rotation steps, each row followed by its count of steps
The counts run from 0 to 616.
[109 150 160 147 125 176 114 115 130 165 140 142 125 171  76 107 124 106
 173 123  81 102 125 137 103 133 129 149 153 131 113 118 154 184 105 161
 144 123  89 129 123 159  73 139 120 119 124 121  84 106  75 103  96 154
 150 110 106 173 126 124 138  88 138 122 136 156 172 116 144 144 164 123
  79 145 154 138 113 155 161] | 171
[135 138 136 104 117 114 137  94  98 133 111 124 147 129 116 159 110 160
 115  88  78 142 132  87 115 121 142  77 196 136 142 101 164 188 136 137
 122 118 182 136 111 134 108 106  87 124 153 129 142  97  85 144 119 114
  98  85  47 142 136 110 108  78 127 131 131 109 110 119 135 107 136 127
  87 120 148 122 157  88 131] | 456
[138 122 136 141 130 115 155  91  96  97 114 155  90 126 118 113 104 121
 151 123 113 149  80 123 137 142 109  78 137 133  90 122 108 188 112 165
 116 151 132 105 147 163 107 144  99 120 118 158 193 133 102 119  79 155
 137  70 116 139 145 138 127  91 135  93  96 139 119 112 154 147 176 123
 158 127 186 141 127 145 121] | 394
[121 156 179 107 152 148 157  94 108 138 162 145 144 102  87 129 102 110
 140 139 132 121 122  83 147 155 114  89 181 124 103 102 123 189 158 162
 113 152 114 114 129 183 123  89 111 153  76 152 114 141 100 150  87 142
 132 140 135 174 142 118 103 128 167 148 100 129 120 161 123 139 118 119
 127 147 177 164 163 112 116] | 44
[138 115 179  97 146 149 153  90 144 121 133 159 133 122 116 122  71  93
 111 154 114 127 109  98 126 202 140 127 132 126 140 101 139 182 154 157
 138 155 109 137  87 123 159 122 125 186  76 138 170 145 108 139  85 132
 177 159 103 139  93 139  99 120 131 120  93 153 137 130 166 145 101  96
 101 155 167 150 146 130 121] | 293
[180 121 157  67 177 149 131 105 139 119 126 123 106 139 128 107 114 149
 120 143 112 115  86  89 102 113 150  94 153  98 170 136 187 166 141 117
 143 121 157  93 111 115 138 125 129 148 135 132 142 129  78 154 102 109
 151 107  88 138 104 152 143  84 115 147 107 165 147 110 202 103 112 142
  93 119 113 132 116 157 111] | 373
[123 151 150  94 168  87 125 102 134  82 103 149 145 129 114 112 101 152
 126 126 137 111 103 108 127 150 134  93 152 119 114  74  83 193 120 157
 118 117 109 134 108  82 106 141 151 165  85 209 132 133 115 139  90 113
 108 102 106 113 152 116 164  99  85 134 157 158 149  97 138 118 143 111
 118 147 176 156 129 142 121] | 21
[157 149 150 109 124 118 145 104  92 136 129 147 115 131 100 113 113 151
 161 148  99 115 115 145 138 138 135  77 193 106 113 159 140 182  99 128
 120 122 164 111 117 195 104 119  90  86 147 140 149 115 110 107 124 158
 147  77 125 178 163 126 116  84 160 151 127 130 108 151 159 157 173 116
 149 136 156 181 151 148 138] | 388
[158 148 149 125 113 165 100  82 130 131  96 132 158 138 101 150 126 131
 134 125  92 123 158 103  85 162 119 132 168 109 126 137 172 176 166 145
 149 116 155 147  87 127 147 135  98 141 105 153 128  91  89  97  91 159
  96 135  94 122  82 114 109  83 152 105 136  90 168 116 146  99 170 124
  71 155 145 118 129 137 123] | 245
[127 121 145 101 159 159 128 115 140 140 121 144 151 123 109 150 130 161
 173 117  92 103 154 106  95 165 171 127 174  92 138 110 187 177 156 109
 147 118 150 138 146  84 142 148 124 166 130 149 141 115 106 145  82 139
 138 115  62 111  87 106 113  97 119 129 113 127 159 123 172 109 129 117
  58 124 118 122  92 110 140] | 241
[105 178 183 107 169 160 135  79 118 143 147 112 137  98 139 101  81 170
 136 141 159 123  82 123 101 162 156 107 147 107  82 128  91 184 116 164
 139 153  92 127 146 156 136 105 135 140  91 157 138 124 147  98  75 127
 151 105 119 125 154 148 156  90 121 129 133 156 124 121 146 125 143 108
 153 150 163 165 152 128 144] | 360
[ 98 145 143 138  90 144 128  84 140 151 135 159  96 156  98  91  87  92
 134 145 130 132 100 164 101 178 178  97 154 128 125 134  87 148 140 152
 152 115 113 157  76 148 109 125  94 108 115 129 171 114 149 107  70 180
 149 114 143 172 135 115 128 110 170 127 125 137 134 152 140 153 145 101
 122 126 148 162 155 125 167] | 600
[138 125 157 113  98 155 106  79 138  74 112 180  68 183 102  71  89 103
 150 157 120 132 127 127 116 156 109  84 119 123 135 113 139 170 141 152
 125 150 126 119  96  95 117 137 143 157 115 140 153 118 117 101  85 142
 127 100 142 166 132 147 130 100 165 125 116 141 162 114 184 119 114 139
 132 137 143 154 101 183 131] | 344
[118 180 164  77 150 110 137  87 139 139  89 120 106 176  86  88 107 119
 150 105  99 101 133 147 124 159 115 104 176 133 127 118  98 184 130 144
 158 117 131 136 114 104 131 137 113 149 126 118 126  78 143 120  73 165
 128  91 119 164 118 131 143 114 162 150 118 141 147 100 130 124 151 110
 127 136 150 178 162 114 164] | 418
[101 105 165 137 141 114 112 126 136 130 117 146 164 168 110 117  97 138
 157 124 124 109 111 119 102 118 184 105 179 123 164 107 121 185 132 123
 138 111 140 144  86 112  71 138 131 120 115 144 134 136 118 187  78 159
 158 114 103 153 138 107 145  70 102 131 153 137 165 115 141 149 115 115
  75 110 150 133 140  67 149] | 201
[113 143 148 115 102 119 172  84 121 106 113 163  95 133 115  98  98  87
 120 138  83 149 119 146 131 206 135  89 150 100  94 103  97 191  92 171
 118  96 110 166  91 133 138 154  80 138 112 141 140 124  99 115 100 163
 127 108  95 157 114 110 131 126 134 123 117 161 114 118 142 137 131 104
 157 108 159 150 132 132 152] | 79
[115 132 151 115 128 124 184 112 102 136 143 150  88 106  96 124 110 154
 158 136 107 129 103 142 135 140 173  66 180 106 116 143 128 174 113 134
 127 127 152 103 144 186 114 126  93  98 156 140 183 121 123 136 104 159
 162  80 105 180 159 105 129  96 145 149 106 151  99 155 146 140 158 118
 146 128 145 167 141 128 149] | 390
[149  93 104 129  94 139 101  94 102 126 117 176  98 173 104 146 101  81
 160 119  80 112 115 138 121 174 136 104 152 146 115 106 156 163 141 171
 131 143 133 150 102  96 108 125 116 134 109 177 155 100  91 109 115 161
 142  77  86 122 127 115  92  92 132 103  90 111 135 151 160 169 166 142
  91 136 150 131 117 164 114] | 213
[170 120 108 123 150 113 141  78  89  99 126 150  90 133 139 134 107 133
 153 118 119 151  89 118 139 128 112  65 162 114  99 100 128 168 100 147
 108 134 141 106 143 150 111 129  94 112 127 155 182 126 106  92 108 112
 142  46 104 113 150 142  93 112 147 114  99 133 119 124 177 152 175 129
 162 131 179 147 126 154 110] | 396
[149 123 148 122 131 139 136 112 126 103 115 143  94 137  92  94 126  89
 134 163 152 123  99 141  90 120 159  80 151 108 123 117 131 139 140 120
 117  75 130 125  81 171  50 119  88 112  89 135 146 156 121 145  83 180
 141  99 155 187 109 134 159  93 154 133 129 155 154 102 146 123 130 127
 138 105 129 162 127 150 130] | 128
[104 140 142 129 160 174 147 101 140 126 181 132  83 112 101 144 125 105
 135 129 126 151  99  68 118  93 148  89 158 116 123 110 135 180 149 174
 150 130  72  98 132 165 120 104 125 134 110 165 120 116  81 166  83 119
 141 108 107 151 133 121 119 119 142 105 105 170 152 134 147  92 151 161
  95 147 163 128 158 133 126] | 433
[142 114 164 116 140 109 156  90 149 115 158 156 146 137 168  93  89 163
 120 157 122 142 105  93 112 142 160  96 169  74 149 113 117 183  77 133
 120  94 131 117  90 140 154 156 125 115 135 149 141 148  94 129 121 112
 162  96  77 130 146 108 131 101 111 133 179 170 144 156 171 138 134 104
 127 129 148 115 100 115 154] | 331
[146 124 149  64 149 139 147  71 162 148 153 159 129 109 129 120  77 101
 126 133  96 107 100 125 132 213 178 109 148 103 140 104 154 154 122 120
 129 123 120 142  97 109 167 114 130 165 124 147 163 148 127 138 111 137
 172 128  76 139 117 122  99 143 128 152 100 160 111 171 162 157 112 107
  98 135 136 160 141 129 164] | 290
[123 128 164 144 102 157 116 109  80 113 100 144 109 153  97 132  99 114
 164 126 129 141 120 136  92 132 127  94 157 126 108  92 155 167 131 128
 108 133 142 144 121 136  43 115  80 117  99  95 167 125 136  98  88 152
 134  84 130 177 124 143 115 100 169 120 108 113 137  77 166 129  97 109
 144  88 148 157 126 122 138] | 136
[ 99 124 160 158 118 166 130  79 172 132 157 155 140 124 104 146 115 115
 149 151 111 136 135  87  99 158 159 104 170  92 139 159 147 181 151 139
 136 121 116 131  97 150 152 126 123 120 103 170 141 128  90 166  77 187
 118 149 106 159 111  90 108 116 154 113 126 122 156 165 146 110 144 139
  82 135 147 104 148 101 160] | 251
[151 199 146  73 153 153  93  57 129 159 104 115 136 130  98  74 113 127
 138  97  99 112 103 144 111 170 115 115 137 140  82  88 143 162 130 125
 106 133 143 148 131 133  98 103 105 145 126 106 116 134 110  67  81 123
  79 108 100 151 127 160 127 108 143 149  99 122 108  99 137 120 132  95
 133 114 149 150 126 147 160] | 105
[161 148 177 124 124 140 120  72 132 123 112 133 154  95 135 131  96 163
 139 148  94 153  97 126  96 185 147 112 128  71 108 157 179 177  88 117
 100 145 140 140 115 134 141 146 108 118 130 149 181 141 108  86 108 142
 102 126  83 133 111 131 107 109 115 129 121 126 101 107 200 121 133  98
 150 116 157 132 121 154 153] | 321
[150 147 143 103 126 119 112 104  96 127  84 131 146 131 102 149 116 160
 124  96  54 124 120 116 117 135 128  98 168 127 128 115 177 198 115 136
 112 130 173 149 118 116  90 122 102 126 143 153 133 108  74 132 125 121
  89  96  64 135 134 119 118  71  91 130 131 119 113  92 154 112 143 125
 101 115 157 123 150 133 125] | 454
[156 125 153 130 150 151 132  89 137 135 148 127 126 141 148  92 121  94
 111 167 126 121  70  96  96 131 140  94 145 109 109 124 127 169 118 161
 122  81 107 130  88 181 100 121 104 116  83 162  95 157  42 151 100 157
 143 100 113 155 105 141 154  74 111 108 142 155 157 134 147 143 158 138
 117 114 143 107 114 141 118] | 121
[ 81 140 166 157 117 130 147  96 133  93 140 151 124  98  93 166  84 137
 119 116 118 182 105  84 114 119 149  88 155 110 126 108 118 195 118 159
 118 162  95 129 111 136 104 122 134 125 118 172 179 118 125 132 100 106
  97 130  98 151 171  99 108 126 120 118 130 148 114 100 150  95 126 114
 127 146 204 144 174 123 161] | 11
[151 121 165 126 139 114 144  75 150 113 146 148 161 138 183 102  88 155
 117 155 126 139 107 104 114 160 154 103 161  69 134 122 124 191  58 132
 112  92 122 121  84 148 151 153 120 107 132 148 137 152  93 110 132 117
 152 100  79 126 139 114 125 100 119 126 185 159 136 144 169 147 145 108
 136 132 152 128 111 120 165] | 330
[136 156 149 118 184 127 110 107 145 102 106 127 131 107  61 114 133 123
 150 112 126 116  90 118 117  95 144  97 143 127 112 110 130 174 142 115
 111 128 114 113 125 155  50 123 135 135 106 177 147 162 113 169  58 156
  91 123 139 161 141 135 156 102 105 144 115 154 155  68 145 102 148 132
 119 135 171 153 152 147 148] | 443
[125 117 134 127  91 144 103  91 126  89 137 171 150 129 120 140  96 168
 136 108 123 135 139  97  96 131 169 104 150 125 141  63 182 163 123 126
 105 141 144 127 108 101  88 120 158 150 146 166 161 130 112  97 126  89
 109  96  65 118 173 107 126  83 112 129 162 125 148 127 149 106 132 122
  63 147 140 124  87 153 162] | 273
[131 171 166 113 124 160 102  66 131 161 167 140 126 139 125  99  76 147
 147 115 121 135  95 110 124 139 123 106 144 129 112 106 144 173  98 158
 114 184 107 106 137 158 122  87 147 130 141 119 132 116 107  63 116  90
 130  94  94 149 183 145  96 106 148 149 121 135 106 155 158 141 146 117
 124 155 177 149 141 153 175] | 355
[120 152 174 161 122 179 106  76 123 160 159 125 142 120 107 122 110 114
 153 155 173 144  99  92  84 137 120 113 166 113  88 120 144 149 154 147
 110 140 110 125 122 182 102  99 102 111  63 123 133 146 113  84  76 153
 119 133 136 170 111 132  98 125 177 123 105 106 138 142 149 137 141 103
 130 125 174 126 129 133 143] | 567
[122 134 129 136 108 142 106  84 142 151 138 173  91 153 102  83  80  83
 146 140 106 123  78 179 117 187 167 111 132 131 102 129 102 149  99 165
 134 124 102 152  87 141  99 134 117 106 125 147 167 134 124  96  92 171
 161 110 116 151 138 123 117 105 129 120 111 151 122 149 156 170 158 102
 121 133 157 150 138 159 169] | 602
[149 161 152 152 140 162 102  86 124 169 158 117 159 101 115 127 115 124
 159 164 155 131  91 124  88 151 135 130 176  84  79 124 141 145 114 126
 105 112 100 134 120 192  95 111 100  91  74 142 129 156 111  61  92 147
 122 123 135 155 114 130  99 123 156 139 131 115 125 146 157 145 164  91
 150 128 172 148 126 153 152] | 569
[130 108 110 128 132 149 112  84 119 159 162 186  90 148 109  87  89  91
 151 132  97 135  70 151 142 167 169 114 131 135 118  98 119 151 114 150
 131 139 110 133 107 136 103 136 124 111 135 136 164 142 105 106  94 120
 174 104  95 143 151 123  78 107 137 131  88 164 102 172 174 174 142 102
 105 133 164 145 124 158 152] | 604
[124 165 169  72 115 159 139  92 130 128 129 132 112 140  82 152  99 112
 106 134 106 118 150  81 108 146 131  86 180 119 145 111 173 175 178 154
 136 137 138 131  86 108 147  76 125 171 100 127 111  77 107 134 113 127
 116 128 109 179 118 119 112 122 174 170 113 124 128 133 140  93  96 143
  95 136 130 160 166 127 124] | 35
[116 109 145 127 158 155 137 112 120 112 119 139 136 120 141 103 112 169
 148 139 132 143 109 121  73 140 185 111 150  90 132  89 139 166 134 105
 127  87 151 139 116 112 102 170  93 134 117 121 168 151 125 127  58 124
 140 107  87 114  94 130 143  81 110 109 134 149 158  85 182 103 102  81
 105  85 125 118  77 110 136] | 582
[135 152 143  89 102  92 161  86 117 138 127 153 119 139  91  93 102 132
 116 140 111 143 126 123 142 171 145  79 200 105 133  98 111 166 135 136
 113  98 182 138  86 132 144 138  87 119 132 124 145 121 107 120  99 127
 105 107  96 167 141  93 105 121 156 182 120 127  88 162 140 138 119  84
 145 102 155 150 137 104 143] | 75
[178 153 163 117 103 113 114  81 146 100 107 110 163 129 101 124 129 143
 120 122 123 137 128  80  83 115 105  90 167 105 132 101 184 162 113 117
  76 106 161 123  95 125  92 117 119 131 113 145 119 130  74  99 127 122
  52 100  85 167 122 123 145 100 131 155 155 103 139  93 148 102 140 133
 130 110 159 120 111 162 151] | 64
[112 113 126 121 144 168 124  95  93 138 149 169  91 145 125 108  76 109
 141 132 144 151  91 124 125 152 162 114 153 141 118  71 108 156 162 157
 151 146 111 127 113 134 102 116 103 137 110 110 195 135 151  99  69 103
 183 107 123 129 138 139  89 115 166 111  89 151 130 142 170 147 114  84
 110 138 163 160 138 121 118] | 607
